Each path is a new rotation, seen through one point. The rows after it are directions, each followed by how far the rotation turns it, in deg/step (0 if it stays put).
Each turn is a multiple of 5 degrees from 10 to 175, or 0.
Each row of a path follows its step; steps can be skipped.
Rotation 1:
step 0: -12,3,15,-9,1,13,-14,12,3,2,14,10,-2,-2,-13,5,-6,-14,-16,8,-7,7,-9,-3,8,-2,-2,8,-6,0,2,-6,13,3,17,15,6,6,-4,9,4,-6,-1,-13,-12,3,-17,4,6,-15,2,-1,-4
step 4: 0,5,13,8,16,-10,0,7,5,10,-2,-18,6,7,1,-2,3,9,-6,2,0,-12,-9,-6,4,-11,1,-4,2,1,6,-8,-1,19,-10,14,7,-5,3,21,7,5,9,-4,0,-1,-1,8,-12,-6,-6,26,-1
step 6: -5,4,4,1,10,1,5,-4,-8,-8,8,-11,12,-4,-2,-1,9,10,10,-10,3,-10,9,-7,-11,-10,-12,-4,-6,-7,1,6,13,-2,-5,-8,-10,-4,-18,3,4,-13,-13,8,10,15,-2,3,19,-15,13,-7,-4
step 13: 2,-11,9,13,-22,-3,-5,-6,-1,5,-10,-1,9,2,7,18,8,14,-4,5,-22,6,1,1,6,-2,16,13,16,3,3,-11,3,0,-2,-8,-5,14,-11,-9,4,1,-12,-3,8,8,-9,-10,-2,-1,5,-4,11
step 14: 8,7,0,10,-6,15,8,-2,4,5,-3,-10,8,19,10,-11,-7,-11,17,-3,9,-10,7,2,3,-8,-4,-15,-23,1,-11,-1,0,-8,-6,-4,-8,-4,-19,-3,4,-3,0,9,1,1,-9,14,-12,4,-7,2,-4
step 15: -6,-8,16,0,11,3,-10,1,-2,-10,7,-13,12,-15,-5,-1,3,4,-4,15,2,1,10,-7,6,3,-9,-4,11,2,-3,2,-18,-3,-5,-1,16,14,8,11,3,19,10,-3,-8,3,-8,-5,-6,-13,-12,6,-14
step 16: 2,20,-10,-7,2,-13,-1,2,7,11,4,6,15,8,-3,6,4,-5,-3,-2,17,-4,3,-3,12,5,8,14,0,5,8,6,-2,-1,17,2,-20,9,-4,5,7,-18,10,-3,-13,6,-8,-11,15,7,5,-3,-2
step 17: -13,0,2,-9,-5,2,2,-16,-23,-4,7,-6,-8,-1,0,5,0,11,-9,-2,-2,6,-3,-6,-27,4,4,-3,-11,-6,-5,6,6,11,-2,-15,3,0,-6,16,0,-8,-6,-1,14,3,-21,5,-4,8,2,4,3
-2,-2,-3,0,2,0,1,3,0,0,-2,2,4,-2,0,-2,-2,1,0,-3,0,1,4,-4,1,7,-3,-1,-2,-1,3,1,-2,-3,0,-4,6,-2,1,-2,1,2,2,1,-1,0,1,1,1,0,0,2,4 => 110
2,3,-3,-1,-5,-2,0,0,5,5,1,-1,1,-4,1,-3,-2,-3,4,2,1,-6,-2,-2,2,1,0,-1,-1,1,1,2,3,1,0,-2,0,1,3,0,-1,-3,-2,0,2,-2,1,2,3,-2,0,2,-2 => 175
-1,2,-1,-4,1,3,2,-1,0,-1,1,1,1,-2,3,1,1,0,-1,2,4,6,-1,0,0,3,-1,2,-3,-1,1,3,1,2,3,-3,-1,6,2,2,4,-2,-1,4,-3,-2,-1,1,-4,-4,-2,-3,-1 => 45
3,3,0,0,1,1,-2,3,-1,2,0,2,2,5,0,1,-2,1,-5,3,1,-3,-1,-4,-1,1,0,5,-1,3,2,-4,3,-2,-4,2,2,0,-2,-2,3,-1,1,0,0,-3,2,-1,1,-4,-2,-4,0 => 160
1,2,4,-2,-2,1,-1,2,-3,-1,-2,2,2,0,0,-5,1,0,2,2,-1,-3,3,2,0,2,1,3,-3,-5,0,2,5,1,4,0,-1,-4,1,-3,0,0,-2,-3,-1,3,-3,-1,-3,3,-1,-2,-1 => 130
-5,2,1,2,-5,1,2,4,-2,0,-1,4,-4,1,3,-3,2,0,-2,0,3,1,3,0,-1,-2,0,-2,4,2,1,-1,1,-2,-4,-5,-2,0,0,0,2,-3,-2,-1,3,4,1,3,-1,-1,-1,0,1 => 90
Rotation 2:
step 1: 4,-10,4,-9,5,3,-18,3,-1,-5,-1,-19,-1,-12,-13,11,-2,1,4,-1,1,2,12,13,9,7,10,1,1,-9,-2,-9,-7,-9,0,1,3,-4,-8,4,-10,-1,8,5,3,-4,0,3,14,-13,8,2,10
step 2: 5,7,14,12,-1,6,-10,-12,-7,-2,3,1,7,1,-9,-3,9,-1,-1,1,3,5,-5,-5,4,12,2,0,4,-3,-6,-7,5,5,-4,0,-6,-9,9,-10,6,6,1,-29,4,3,-6,5,12,9,-6,6,-11
step 6: -5,-1,-2,0,13,2,3,2,-10,10,5,4,1,-8,2,3,7,-11,6,5,9,-8,2,5,5,-3,10,-2,17,-5,1,-13,-12,-2,-6,-16,1,0,-3,11,-7,1,8,-7,6,8,-7,9,6,-8,18,7,-5
step 8: 4,-10,9,11,7,6,1,1,11,-3,-7,-11,-14,9,-5,2,-11,-7,-5,10,-3,-14,0,-19,1,2,6,-1,1,2,10,9,3,-1,12,9,-5,2,4,0,-18,-8,4,3,10,0,2,1,2,-6,9,-8,-3
step 9: -6,-8,0,-9,3,13,-16,-4,-8,4,-7,-14,-16,-1,-3,6,-3,-6,-1,-5,6,-1,9,9,8,11,-2,2,1,1,-13,-10,-2,2,1,-12,-4,-6,-7,7,12,6,10,-2,4,-2,8,1,12,-7,6,13,6
step 10: -4,5,7,6,-4,-4,-21,-15,-11,-12,4,-6,6,-3,-13,-2,10,2,0,5,3,5,-12,-4,-8,-4,-3,2,8,-5,8,2,5,8,-8,-2,3,-1,-10,-6,-7,-2,0,-14,3,-1,-12,6,11,3,-4,-1,-14
step 13: -4,-9,-1,17,-2,-6,-1,-11,-6,7,-3,-17,-9,6,-11,6,17,-1,3,7,4,2,-4,-9,-4,9,8,8,-2,1,8,-3,1,-8,0,-5,-12,2,-16,-7,-6,-8,-8,-3,-5,7,5,3,2,-14,5,-9,0
step 15: 21,4,8,-7,4,9,-3,-7,3,-1,7,10,-2,-8,-16,1,5,-9,-8,9,-7,-5,0,-7,-7,-5,8,6,2,-5,-4,10,10,15,-2,-4,-1,2,5,2,-4,4,-1,-7,-8,17,-2,13,2,11,1,-2,-13
-3,-2,3,2,-4,-2,-1,-2,-2,-3,1,0,-2,-2,1,0,-2,0,2,-1,-2,1,1,2,-3,-5,4,1,-1,-4,3,-2,-1,-1,-2,5,3,0,-1,-2,-4,0,-3,4,-2,-4,1,-1,-1,0,1,2,0 => 110
4,1,2,-2,0,0,-1,4,-4,2,3,-2,2,-1,0,-3,-2,-4,0,-2,4,-3,2,6,-1,2,0,1,0,0,2,-5,0,0,0,-1,-1,-2,1,2,0,-1,4,2,2,-3,5,0,-4,-1,-2,2,0 => 140
7,1,-1,4,-1,-5,0,1,1,-4,-1,-2,-1,1,4,1,1,1,1,0,1,1,0,-5,1,3,-1,-2,0,1,0,-1,-2,-1,-2,1,-1,-1,1,-7,-1,-1,0,-2,4,-4,0,2,-1,-1,-1,1,0 => 125
4,-4,0,1,-2,3,-2,0,0,-2,-3,3,2,-6,0,5,0,-5,-1,-2,1,3,-1,2,0,-1,-3,-2,-3,-1,-1,0,-1,2,1,-5,3,-1,0,-1,-1,1,-1,-1,-2,0,2,-4,0,-2,0,-1,-2 => 135
Rotation 3:
step 0: 6,2,-2,0,-5,3,-16,7,3,-21,-2,2,-14,5,-1,3,9,5,-8,-12,7,-12,4,-2,-13,7,-8,-5,9,-2,-6,-1,0,-15,2,-5,-5,2,-2,-3,12,4,-4,12,-2,19,-11,-1,11,-9,-7,-3,-12
step 3: -1,4,-2,-8,-6,-13,-17,1,-4,-16,-7,5,14,6,-3,14,-6,9,-6,-9,12,-11,-5,10,-4,-4,-4,-7,3,-3,3,-12,-18,-1,-4,-1,0,-9,-18,-1,-3,-6,0,-3,14,8,-9,6,0,-1,-5,-10,7
step 5: 12,0,-7,-4,1,3,-8,2,-15,-16,-1,-1,-19,-4,-11,4,9,0,-6,3,-1,-9,5,-2,-7,2,-13,1,2,-7,-3,-8,-7,-8,-4,3,2,-2,-21,-1,2,3,-10,13,-3,14,1,-3,4,-5,4,-12,-15
step 11: 18,-4,-2,-1,-2,0,-13,1,-11,-2,16,9,-13,-6,5,-4,13,-3,-8,-8,2,-19,2,-3,-3,-2,2,-2,12,-13,-1,-9,-20,-3,1,-11,1,-3,-5,0,4,-5,-2,-7,-1,11,4,13,-5,-9,-4,-11,2
step 12: -2,3,15,-3,-4,-7,-6,-3,7,8,7,7,0,2,5,7,1,10,-17,-10,-4,-10,-3,-19,-9,-4,-8,13,-8,-4,1,-18,-2,6,-2,-6,10,-4,-12,-14,-1,1,-4,-3,12,0,-15,2,-1,-3,5,0,-5
step 15: 21,4,-6,-2,-3,7,-19,-1,-1,-1,3,0,-17,-2,0,10,5,6,3,2,-4,-11,5,-11,-4,6,-12,9,-3,1,-5,2,-11,10,-8,6,9,2,-17,-4,18,5,-8,6,4,4,2,-1,-5,4,-3,-5,-12
step 17: 1,-5,8,5,-4,-4,-17,-10,7,-9,6,11,-5,-2,3,-2,0,15,-9,-9,2,-9,5,-16,0,5,6,7,-8,-5,4,-14,-14,1,-2,-3,3,-7,5,-12,2,3,7,-7,9,16,-16,11,-1,-8,-11,-4,-2
step 18: 2,4,-1,-11,-15,-15,-4,-11,-14,2,4,6,3,4,-9,7,0,14,-13,8,5,-1,-8,3,-6,-9,-1,8,-1,-8,-10,0,6,-2,-8,1,6,-5,-23,-13,1,6,-6,5,4,2,-11,6,-1,-5,3,0,-15
4,2,0,-2,1,1,-1,0,-1,3,4,-3,-2,-2,3,4,1,-3,4,0,-4,-3,2,2,-1,-2,0,-2,1,-4,3,1,-2,2,-2,-3,-1,2,-2,3,1,-1,0,-2,1,-3,1,1,-2,6,-1,3,0 => 80
-3,-6,-2,-2,1,1,1,3,1,-3,3,1,2,0,-3,-1,1,-3,0,-1,4,0,-1,3,-4,0,1,1,3,0,0,-1,-4,1,-2,-3,-3,0,0,1,2,-7,0,-3,-1,4,-1,-1,2,-1,1,2,1 => 135
-1,0,7,1,-6,0,-1,3,-2,0,1,-5,1,0,-3,-1,3,0,0,-1,2,-1,-4,-2,1,1,-3,2,0,1,1,0,-3,0,-1,5,2,3,-2,2,-1,-3,-3,0,0,-5,1,-2,0,0,0,0,-2 => 110
4,-4,2,-1,2,3,-3,-3,1,1,-3,-1,0,-1,-4,0,0,-2,2,5,0,3,0,1,4,2,-3,-3,1,-3,0,-1,-5,1,-2,1,0,-2,0,0,-2,1,-1,-3,2,3,0,2,0,2,1,-5,2 => 175
Rotation 4:
step 2: -1,7,8,-4,18,-6,2,0,1,3,-2,11,5,-11,-6,2,-6,-4,-1,19,2,10,3,-12,-3,-9,16,2,9,-9,-5,3,-2,-14,-1,-8,-6,15,1,1,0,-15,8,7,7,6,6,19,-1,-4,13,9,4
step 5: -11,-1,-1,7,-12,-17,3,4,11,-5,5,-2,3,-8,-3,-6,8,9,-7,22,2,-9,7,-17,6,-1,1,8,-7,10,-9,-3,-12,-3,-1,1,1,0,-2,-2,-14,5,-11,5,2,4,3,4,15,-18,-7,-2,5
step 7: -2,-3,-12,5,7,7,-3,0,1,-2,9,7,-5,0,-10,6,-12,-18,0,-4,1,-10,2,0,-11,1,2,-8,12,-8,-2,-8,8,9,4,6,3,4,-13,2,16,-17,-2,-7,9,10,-8,8,12,4,14,10,4
step 9: 3,5,1,-3,12,8,-5,-2,0,4,0,-6,6,5,-4,-3,12,1,3,13,3,1,-12,33,-5,0,-1,14,0,5,-2,1,5,9,-15,-10,1,-1,-3,0,-8,9,-14,12,-7,-6,3,4,-14,0,-7,10,-6
step 11: 5,-2,14,10,-3,-17,-1,-2,1,-2,-15,23,5,-17,-6,8,-1,-1,9,7,-8,6,5,-12,1,-8,7,4,0,-1,3,5,5,-14,3,8,-6,-4,-3,-3,-10,8,-2,3,11,-4,6,1,11,-12,4,12,6
step 14: 4,-14,7,11,5,-8,-11,7,8,-4,12,3,6,-4,10,-9,7,9,-1,3,1,-10,-1,1,-5,0,-3,16,11,9,0,-11,-4,10,3,0,-8,1,-7,3,-15,11,-5,0,11,5,-7,18,-2,-8,-17,-1,-8
step 17: 9,-5,9,3,9,5,7,0,1,-2,-5,0,9,-23,-12,9,4,3,1,7,-1,-1,-6,6,-1,-9,17,3,12,-11,12,4,5,3,2,-13,5,11,8,-7,-1,1,-8,12,10,-2,-9,11,-3,-10,10,13,-2
step 18: -4,10,-6,1,3,11,-4,4,0,8,0,7,2,2,-5,8,-2,-13,1,6,18,1,4,18,-11,1,8,-1,-6,-7,-5,-3,17,-4,-16,-6,-10,3,-2,0,0,3,8,4,3,-9,0,21,-8,17,6,9,-3
1,2,-1,-3,3,-1,3,2,-2,-3,4,3,-2,1,1,0,-1,1,-1,-3,0,-3,0,4,-2,4,4,-2,1,-1,-2,-2,2,-2,1,5,2,2,3,2,-2,1,3,5,-1,1,2,3,-2,-1,-5,0,1 => 70
1,2,0,2,0,-1,0,4,3,-4,4,-3,0,0,1,0,7,3,1,4,3,-3,-2,-1,-3,-3,-1,0,-2,-4,2,0,3,-1,-1,-1,-1,-2,2,2,0,2,0,-2,-3,-2,1,1,1,4,-3,-2,1 => 80
4,-7,3,-1,-1,-1,-1,3,0,1,2,1,1,2,-4,-3,-1,-1,0,-4,3,-1,0,-2,-1,2,0,-1,0,-5,0,2,0,-3,-3,-3,2,2,-1,0,-2,0,0,3,-3,3,0,1,0,3,5,2,2 => 70
-1,-2,5,2,3,-3,-3,-2,0,-2,-2,-1,2,-3,1,2,1,-1,-2,0,3,1,1,-3,-4,-1,5,-2,2,0,0,-4,0,-2,-2,-1,2,0,2,2,-2,-1,-1,1,2,4,-2,-4,2,-2,-1,-5,-4 => 120
Rotation 5:
step 1: 4,0,3,-12,8,-1,1,-7,-5,3,16,9,2,18,13,-1,-7,11,-4,0,5,3,-7,6,-2,-4,-6,-3,9,2,-9,11,0,10,13,-2,0,-9,-4,-8,6,0,7,3,-16,0,4,4,-4,7,14,-1,-6
step 2: 5,-2,9,-7,5,3,4,-5,-2,-9,5,11,-12,2,8,10,4,-3,-1,-1,-6,-4,0,4,1,-4,7,-4,2,1,5,10,13,-23,5,-2,-14,-12,2,-2,4,4,15,6,-5,5,1,13,8,1,5,-12,-2
step 5: -3,1,-1,-8,-3,3,4,-9,2,22,-8,-2,2,-2,3,4,0,-3,5,4,5,-4,5,18,-8,2,-20,-4,4,0,5,-5,-5,-4,-8,-1,-2,-8,8,-1,4,13,4,-10,-5,-10,3,10,-14,-5,4,-2,-9
step 14: -2,4,0,3,-5,2,0,1,3,1,-9,6,6,8,13,-3,-3,15,-1,-6,6,2,2,10,-11,-5,0,-10,-3,-3,7,10,-10,-13,0,1,-7,6,-7,-4,0,16,-6,7,4,6,3,11,-7,-20,12,2,-6
step 15: 4,-4,-2,6,0,-6,13,6,-15,-4,2,-1,6,6,-2,5,1,4,7,-1,5,1,-5,6,-8,-6,7,-9,1,-16,9,1,-1,-14,-10,1,-7,4,-2,-7,-11,-6,-15,8,2,6,14,9,-3,9,-3,-11,0
step 16: 2,6,0,-3,1,6,1,4,9,-1,22,0,3,2,-6,-4,6,1,4,6,0,-5,-7,-9,-2,0,4,-8,-3,-14,0,-26,2,-8,-9,-1,4,3,-7,-2,-10,-13,1,6,5,-3,5,-6,7,3,7,-8,5
step 17: -5,0,-2,-14,3,3,-1,3,7,9,23,-1,1,3,8,-9,-2,8,-3,4,5,12,2,2,1,-2,-14,7,5,-10,-6,-7,-1,2,4,11,4,3,8,-1,7,5,8,13,9,-19,0,1,5,2,5,6,-6
step 18: -1,0,3,-12,-8,1,-1,5,-8,0,3,7,-4,2,11,-1,0,5,0,11,0,6,6,3,0,-12,1,5,8,-2,-17,11,-7,-17,-2,-8,-2,-6,10,14,11,14,0,2,-1,-7,-5,3,0,15,2,-6,-5
0,1,1,-4,3,5,0,2,-2,3,0,-3,0,3,4,1,-6,-1,-2,-2,-1,2,4,1,1,2,0,2,-1,1,-4,0,-2,-2,-1,-1,-3,3,-4,1,4,-1,-2,-3,-2,1,2,0,-4,-1,1,-1,-3 => 85
5,3,-1,0,-2,-2,-2,1,1,0,0,0,0,-1,-2,1,-2,2,1,-1,3,0,2,-1,1,-6,6,2,3,1,2,-2,3,0,2,4,0,4,-6,-4,-1,2,-1,1,-2,0,-1,2,-1,1,1,3,-1 => 25
2,2,4,2,3,0,-2,-1,1,-3,-2,0,-5,0,-5,1,-1,0,2,-4,-3,1,0,0,-3,2,-3,3,2,4,-2,1,2,5,3,-1,-1,-1,2,-2,0,-1,3,-2,-4,0,2,3,-1,1,1,-2,1 => 10
0,1,3,0,-4,-1,1,0,-3,2,4,0,-2,0,1,1,-1,0,2,4,4,-3,-1,-3,2,3,-3,4,1,0,0,-3,-2,-1,-1,-1,0,0,4,-6,3,-2,0,-1,-5,-2,-3,-3,1,-2,0,1,-4 => 65
